Small tables with named rows and columns. After each table, cells are looked up by row and column.

Zibusi.tsv
	Kov	Beg	Fari	Dil	Puvib	Rogir
Tur	540	495	566	534	528	372
Vivob	661	623	672	481	576	629
Kapo	377	463	486	546	545	461
Vuke	531	551	718	505	655	609
Bupu	538	493	538	543	522	384
Rik	536	702	496	559	671	823
Der	572	600	740	481	641	587
Fubudi	79	369	458	605	558	202
Fulig	918	663	507	522	415	804
Tik	279	443	510	558	569	388
Sado	622	541	567	520	505	458
Livo	828	684	561	540	502	780
Kozito	900	678	549	511	445	768

What is the Beg of Der in Zibusi?
600
What is the Kov of Tur in Zibusi?
540
What is the Fari of Kozito in Zibusi?
549
What is the Rogir of Rik in Zibusi?
823
What is the Fari of Fulig in Zibusi?
507
What is the Dil of Tik in Zibusi?
558
What is the Dil of Sado in Zibusi?
520
What is the Puvib of Tik in Zibusi?
569
What is the Dil of Vivob in Zibusi?
481
What is the Puvib of Kozito in Zibusi?
445
What is the Beg of Bupu in Zibusi?
493
What is the Dil of Livo in Zibusi?
540
What is the Rogir of Fulig in Zibusi?
804
What is the Rogir of Sado in Zibusi?
458
Row with the largest Beg: Rik

Litaleb =
columns: Dovomas, Nev, Vos
Mikisup: [113, 141, 120]
Nuf: [125, 143, 107]
Vobu: [186, 130, 141]
Goz: [131, 132, 136]
Patim: [125, 132, 143]
Kug: [202, 139, 113]
Pupi: [44, 133, 94]
Vus: [138, 104, 145]
Dav: [92, 129, 45]
Rurofe: [120, 147, 154]

Pupi, Vos => 94
Kug, Nev => 139
Pupi, Nev => 133
Goz, Dovomas => 131
Vobu, Nev => 130
Mikisup, Nev => 141
Mikisup, Vos => 120
Kug, Vos => 113
Rurofe, Vos => 154

Table Depig
,Tor,Pibube,Kif,Bom
Nameg,400,767,180,6
Sudamoz,617,913,735,977
Mipako,354,439,976,473
Zuge,805,448,699,832
Gulubu,633,544,549,569
Bibodav,525,704,765,619
Tufala,482,890,900,905
Regov,423,231,672,742
Geg,858,314,915,695

Mipako, Pibube -> 439
Nameg, Kif -> 180
Bibodav, Bom -> 619
Gulubu, Pibube -> 544
Mipako, Bom -> 473
Geg, Pibube -> 314
Which row has the largest Kif? Mipako

Table Volen
     Nev  Vugut  Vab  Muli  Maso  Kabira
Lup  127    150   96   109   140     126
Baz  106    157  114    85   123     150
Dum  102    132   90    98    72     144
Sef  171    101  166   200   176      38
Fom  134    134  121   131   146     123

Baz, Vugut => 157
Fom, Maso => 146
Sef, Vab => 166
Lup, Vab => 96
Lup, Muli => 109
Sef, Kabira => 38
Dum, Vugut => 132
Baz, Maso => 123
Dum, Nev => 102
Fom, Kabira => 123
Lup, Maso => 140
Dum, Kabira => 144
Lup, Kabira => 126
Dum, Maso => 72
Fom, Muli => 131
Fom, Nev => 134
Which row has the largest Vab? Sef

Fen =
         Vominev  Sokupe  Sakis  Muv
Vis          163     132    141  143
Bifan        131     153    156  109
Nefa         145     142    145  155
Zor          179     141    141  205
Mufufu       101     176    162  120
Fik           54     133    239   91
Pemod        157     139    136  139
Tovifi       142     193    163  134
Felibef      136     201    162   61
Vib          143     138    154  149
Vef          160     154    153  203
Bul          150     135    151  156

What is the Sokupe of Fik in Fen?
133
What is the Vominev of Nefa in Fen?
145
What is the Muv of Bifan in Fen?
109
What is the Sokupe of Zor in Fen?
141
What is the Muv of Bul in Fen?
156
What is the Sokupe of Tovifi in Fen?
193
What is the Sokupe of Mufufu in Fen?
176
What is the Vominev of Vib in Fen?
143
What is the Sokupe of Nefa in Fen?
142

Table Muv
	Bitagok	Nupa	Vav	Fozegag
Zof	-0.7	-0.3	0.0	-0.1
Vavuman	-0.5	-0.5	0.3	-0.1
Mikefo	-0.4	0.6	-0.5	0.0

Vavuman, Vav => 0.3
Mikefo, Bitagok => -0.4
Mikefo, Nupa => 0.6
Mikefo, Vav => -0.5
Vavuman, Fozegag => -0.1
Mikefo, Fozegag => 0.0
Zof, Fozegag => -0.1
Zof, Vav => 0.0
Zof, Bitagok => -0.7
Vavuman, Nupa => -0.5
Vavuman, Bitagok => -0.5
Zof, Nupa => -0.3

Sut =
,Tulas,Linad,Boze,Ranagap,Nom,Norizuv,Kub,Toso
Leki,214,4244,6784,7295,1709,6370,5002,6254
Zed,3632,4329,6363,6896,2329,5248,4558,5207
Mivotek,2760,2763,5023,3732,887,6060,6063,8756
Mep,6659,3445,2664,1617,5724,5800,3488,2683
Lag,4409,2784,6002,4793,294,6285,6075,8783

Mep, Tulas: 6659
Zed, Ranagap: 6896
Mivotek, Norizuv: 6060
Leki, Tulas: 214
Mep, Nom: 5724
Zed, Kub: 4558
Mivotek, Linad: 2763
Lag, Boze: 6002
Mivotek, Kub: 6063
Leki, Ranagap: 7295
Leki, Norizuv: 6370
Which row has the largest Ranagap? Leki

